Rotation paths and how fast each direction turns (degrees a step):
Each turn is a multiple of 5 degrees from 10 to 175, or 0.
Each row of a path follows its step; steps can be skipped.
path 1
step 0: [ 25  -2 -12  16  11   4 -22  10   9 -16   2 -16  -8  15   9  22  -6  11
   2  25   9   6   5   3   1   7  18   4]
step 1: [ 10  -5 -11   6   1  15  -1 -17  16 -23 -12 -20  -8  -8  -6  23 -12   2
  -4 -11   2   4   4  -9  30   7  14   1]
step 2: [-16   7   1  15   1  15  -2  -4   7 -11   5 -17  -4  14   1  -7 -14 -21
  -2  -1  -9 -23   5 -16  36  -6  -2  -5]
step 3: [  6   8   0  23  -3   9   4   8  -7  -6   2   2   5  23  10 -18  -7  25
  14  12 -27 -12  10 -11  20   3   3   9]
step 4: [ 21   4  -8   9 -13  13   7 -17 -26  14 -14  -4   6   1  -7   1   1  14
   8  -2  -6 -15  -6  -8  12   6  16  30]
step 5: [  3  -1   1  -6  13  12 -22 -15 -22   3  -6 -21 -11  17   5 -12   5  -7
 -12   3   8 -22 -20   2   0   7  18  13]
step 6: [ 13   2  -8 -24  10   4 -20   4   5 -19  -8 -25  -8  26  -3 -14  13  24
  -5  -5  -9   1  -1  -2   4   9   2  -4]
step 7: [ 24   6 -17 -12 -19   7  -4  -2  14 -19  -2 -17  25   6 -14  -1  21 -11
  -3 -10  -9  -6   2 -15  10  -5   3   1]
step 8: [  0   3  -7  16   5   4  -3 -12  14 -25   4  14  22   8  -1 -20  15 -18
 -10  14  -8 -10 -22 -10   8  -7  14   6]
step 9: [  4  15  -9  -2  10  -1  11 -10   9  -5 -11  23   3  12 -20 -25  -5  13
  -2  13 -13   0 -16  13  20  19   0   5]
step 10: [ 21  10   0 -10  -6  -7  15   1  -2  25  -4 -17   6  -8 -21 -18  -2 -12
  -7  13 -16 -14  -5  17  10  18  11   0]
step 11: [  5  -7  -3   6  11 -17  -4   7   2  12  -2 -24 -12  -7 -10 -12  18   6
 -14  28 -15  -9 -15  -3 -11 -13  22  -1]
Directions:
[-3  3  1  5  8  4 14  1 -7 12  1  4  6  5 -1 -3 -1  0  6  0 -4  1 -4  0
  2  3  3  1] -> 60
[ 4 -7 -3  2  8  2  3 -6  3 -1 -9  0  2  4  3  0  7 -7 -1  3  2  3 11 -4
  2 -1 -8 -5] -> 60
[-1 -5  4  2  1  3 -1  3 -1 -4  6 -3  9  3 10 -4 -4 -6 -7  5 -1 -5  5  9
 -6  3  7  0] -> 135
[  6   3   6   8   4  -5  -3  -4  -1   3   6  -6  -1  -3   0  -2   2 -12
   1  -6   3  -8  -8  -3  -1  -5  -5  -3] -> 125
[-1 -2 -5 -5  5 -5 -4 -1 -5  2  8 -8  3  9 -1  6  7  1  2 -5  5 10 -1  4
 -1 -5  4  3] -> 55
[12  3  6 -1 -5 -2 -5  2  5  7  1  3  4  0  2  1  3  2 11 -1  1  1  7  1
  3  4  7 -8] -> 110
path 2
step 0: [  6   0  -7 -17  -9   2   1 -11  -6  -7  16 -11   9 -15  10 -29  -3  -3
 -12  -3  -5  16 -12  -8  -2  12   1  12]
step 1: [ 10  -4 -18 -18  -7   8  19   7   3   0   9 -12  -2 -12   1 -12   3   5
  -3 -11   9 -17 -22 -11 -15   4   0   0]
step 2: [ 11 -10  -9  -1 -10   6  -1   6 -12 -12   9 -12 -15 -17  11 -20 -15   0
  -3   6  -7 -14  -9   4  -2   5 -18  14]
step 3: [ 16  -8 -12 -24  -3   6  -3   1  -2 -19  22   0  -1 -13   2  -9  12  12
  -5 -12  -4   8 -16  11   1   0  -7   3]
step 4: [ -1  -5  -8  -8  -7  19   3  23  -2 -11  12 -11 -11 -14  10 -19   4  14
   8   4  -8 -10 -11  -1 -13  -3  14  -9]
step 5: [ 13  11   3  10 -18  12  -3   8  -5 -13  15 -12 -12  -5  -3 -19   1   7
 -10 -13 -10  -5 -12  19  -6   5  -5  12]
step 6: [  2   4  -7 -11   9 -10  -6   9   7 -18   4 -11  -6 -17  -4 -11  16  13
  -9  -4 -14  -8 -23  16  -2  10   3  -8]
step 7: [-15   2 -10  -6  -7   7  -7   1   5 -17   9  -9 -15   6  16 -19   0   7
  -5 -13 -22 -16  -1   3 -12   6  12   2]
step 8: [ -5  16 -16  -2 -12 -14  -1  12  -9  -5   4   2  -6 -11  -3 -25  -1   8
 -13 -23  -1   3  -7  15  -7   8   6   3]
step 9: [  9   2  -5  -1  18  -5   0  -1   4 -11  -5  -6  -5 -11   6 -36  13   6
  -9 -10  -5 -14  -5  -7  -6  19   7   1]
step 10: [-10   4  -6 -11  -8  -5  -6  -2  -7  -7   4   5  -5   3  12 -24   8  -2
  -1 -23  -1 -27 -10   0 -15  -1 -16   3]
step 11: [  5 -10  -5 -12  -2 -19  -7   6 -24 -11  -8   0  -9 -16  -1 -25   2  17
  -8 -14  -7   1   3  -3 -11  -3  -3   5]
Directions:
[ 2 -2  3 -3  0 -6 12  6 -5 -4 -3  5 -6 -1  0  8  5  4 -1  2  1  3  0 -2
 -5 12  1 -6] -> 145
[ 6  3 -2 -1  6  0 -6 -5  3 -5  1  7  3 -3 -4 -5  9 -1 -5 10  0  6  0  1
  9  8 -3  2] -> 120
[  7  -3  -1  -1  -2   8  -1  -5   0  -3   4  -1   0  13  -1   6   5   0
 -10 -10   4  -2   4   0  -1   3   1   5] -> 160
[ 7 -6 -1 -4  9 -6  1 -1  5  3 -4 -7  5 -6 -7  2  2  8  0 -9  1  6 -3 -1
  1 -4  7 -1] -> 135
[  8  -5  -2  -6   6   2   1   3  -6   2   0   7  -1  -2   5  -5  -3   2
   6  -3   9  -1   3  -8   1  -3 -11   4] -> 40
path 3
step 0: [  8 -26   4  -9  12  11   5 -10 -23 -13   6  -5   3  -5   9   5 -18   6
  -7  -8  28  16  19  20  -4  -5 -21   5]
step 1: [-29  -9  -1 -11   1  10  11  17  -6  23  -2  10 -14  20  -5 -13  -1  -2
   8  16  19  24   4  -8  12 -16  -6  -5]
step 2: [-12 -18  17   9  -9  -5   1  11  -9  14   0 -26   9  -7  22 -22   4 -14
  10  -9  -7 -22  10 -10  14 -13  -5 -15]
step 3: [-21  22 -23  -6 -13  12   2 -17  -3  -8  12 -15  -5   1  25   7   5   1
  -1   2   4 -16  27   1  -4 -15  -4  18]
step 4: [-11  -4  -5  -1  -5   8 -15   1 -20  -9  29 -12  21   8 -12  -5 -27   3
  -2  -6  16  13  -8  21   8 -12  13  10]
step 5: [-19  -1  -7  14  13  -3  -7   0 -18  25 -17  15   2   5   6 -29 -23   5
  -1 -11  16  11  14  -3 -15   3 -14  -1]
step 6: [-33  -9   1   5  14   4  20   4 -11 -22 -17 -13   5   4   5 -17  13  -8
  15   3 -11   3  16  10  21   2  -5 -13]
step 7: [-28  -2  -3 -23 -17   4 -14   8  -7  -1   0  -1 -20  -3  27  -7  -9   3
 -14  -5 -22 -15  -5   5  11 -14   8  16]
step 8: [ -4 -19 -25   2 -17  -8  -9 -12 -17 -14  20 -14   2   0  -6  -3 -13  28
  10 -17  12 -11   0  -8   5  -1 -21   6]
step 9: [-23  35   2   4   0  -7  -3   2 -14 -12  11   6  -2  24   0 -15 -15  -4
  -8  -5  18  21  -4 -15   3   4 -15 -11]
step 10: [-18  -5  14  21  -9  18   8   1  -9  -4 -26  -9  17  24   2 -22 -17   1
   8   0 -16 -19 -12   4  -3   6   5  -3]
step 11: [-14   0  -7 -22  10  14  -1  13  -5 -19 -14   4  10  -3  31   7   1  11
 -15 -10  -1 -21  12  14  -5  14 -21   6]
Directions:
[ -1   7   2   8   7  -9  11   3  -4   5   2   3   1  -2   0 -10   6   1
   3  -1   7  -2  -6  -6   3  -1   1  -1] -> 95
[-4 11 -8 -5  4  2 -8  3  4  8 -2  9 -5  1  8  0  2 -2 -6  4  1  1 -1 -4
 -4 -2 -5  3] -> 175
[ -4   1   5  -6  -2  -2   1  13  -2   3   1  -2   3  -4  -1   1  11   6
   3   1 -10  -6   8  -1  -2   1  -1   4] -> 80
[  2   7  -3   6 -11  -4  -6   0  -5  -2   5  -4   3   7  -4   6   2  -6
  -3  -2   2  -6   2 -11   0  -5   1   0] -> 65
[  6   2   4  -3  -6   5  10   8   4   0   1  -6  -2   2  -1  -2  -7  -1
  -4   8   6  -6  -3   0  -2   1 -11   0] -> 35
path 4
step 0: [  6  12  15 -18  -6  17  12   5 -24  -1  -4  11  -2  -2   3  21   3 -15
   8  20  -2 -22  -5  -8  26   5   2  14]
step 1: [-18   1  20 -12 -21  33   0  -1  -7 -10  -1  14  26   1 -16  -8  -4  -3
   5  10  -3   7  -2  -6   1  21  -1   8]
step 2: [ -6  16   5  12 -18  13  -1   6  -9 -18  -9  12  21   8  -4 -25  -5  -8
   4 -17  26  -8   4   6 -16 -11   7  10]
step 3: [  2  17  10  -1   1   5  11  -4 -26  -2  -3  -2   7  15   8  11  28  -9
  -4 -14  25  -9 -13  -8   3 -26   3  -3]
step 4: [-23  -9  29   3   3  13  -2  -4  -9  21   7  -1   5  13  -7   2  22 -16
 -11  13  16  -2  -9 -13   4  10 -10 -17]
step 5: [ -1 -14  19  17   1   8 -10   3   4   1  -1  13   2   6   2 -17  -2 -17
 -14  10  26 -24  26   8   5  19  -3   3]
step 6: [ 33   2  12   0   4  18  21  -4 -16  -9 -10  -1  11  -9   7  -2  12 -10
  -1  -5   7 -26  20   2  16   4  -5  14]
step 7: [  2  10  21  -1 -10  27  23  -6 -13   9 -15   0   8 -14  -8  -3   2 -23
  14   5 -12  -5 -18 -20   5   9  -4   0]
step 8: [-21  12   3   5 -22  18 -13   1   5 -11 -13  25  10   9   4  -7 -10 -28
   0   4   8  -7 -10 -15   4  10  14   6]
step 9: [ -7  17  -9  -8  -3  13  -9   9 -10 -16   0   7  36  19   8  -1  23  -7
  -7 -13  13 -13  11   0   6  -6   0  13]
step 10: [-12  18  17  -1   7  14  12  11 -20  18   8 -11  17   8 -12  -5  24  -4
  16   8  15 -13  -1   4  -8 -14 -10  -7]
step 11: [-10  -3  33   2 -11  14   1  -5  -7   6  14  12 -17   7  -2   2  -5 -12
   4  20  36 -16  -5   4   6   0   5  -7]
Directions:
[-4  7 -6  2 -1 -1  0 -5 -3 -2  4 11  2 -6 -8 -1  5  0 -4 -1 -3  3 -4 -5
 -6 -4  1 12] -> 55
[ -5   2   2  -2   5   3   1 -11   4  -2  -5   4  -2   1  -6   3   3   1
   9  11   2   5  -3  -2  -5   7  -3  -8] -> 110
[  6   6  -4  -1   5  -1   8  -5  -7   0   0  -8  -5   1   0  -9   3   3
   8  -2  -1 -10  -1  -3  -4  -8   1  -2] -> 100
[ 6  4  0  2  3  4 -6 -2 -2 -5 -4  5 -8  4  5  8  0  4 -2  5  2  0  7 -1
  3 -6 14  2] -> 125
[-7 -8 -1 -3  0 -9 -2 -1 -6 -5 -3  1  5  7 -5 -7  1  4 -4  6 -6 -6  4 -5
  3  6  8  0] -> 95
[ -5   9  -5 -11  -6   5  -3   9   3  -4   3  -1   6   3  -1   2  -4   1
  11   3  -4  -2  -2   2   1  -2   4   2] -> 45
[  6  -8   7  -5  -8   3  10  -4  -2  -5   1   2   0 -10  -2  -2  -8   2
   3   3  -2   2   3   5  -3   0   5   5] -> 65
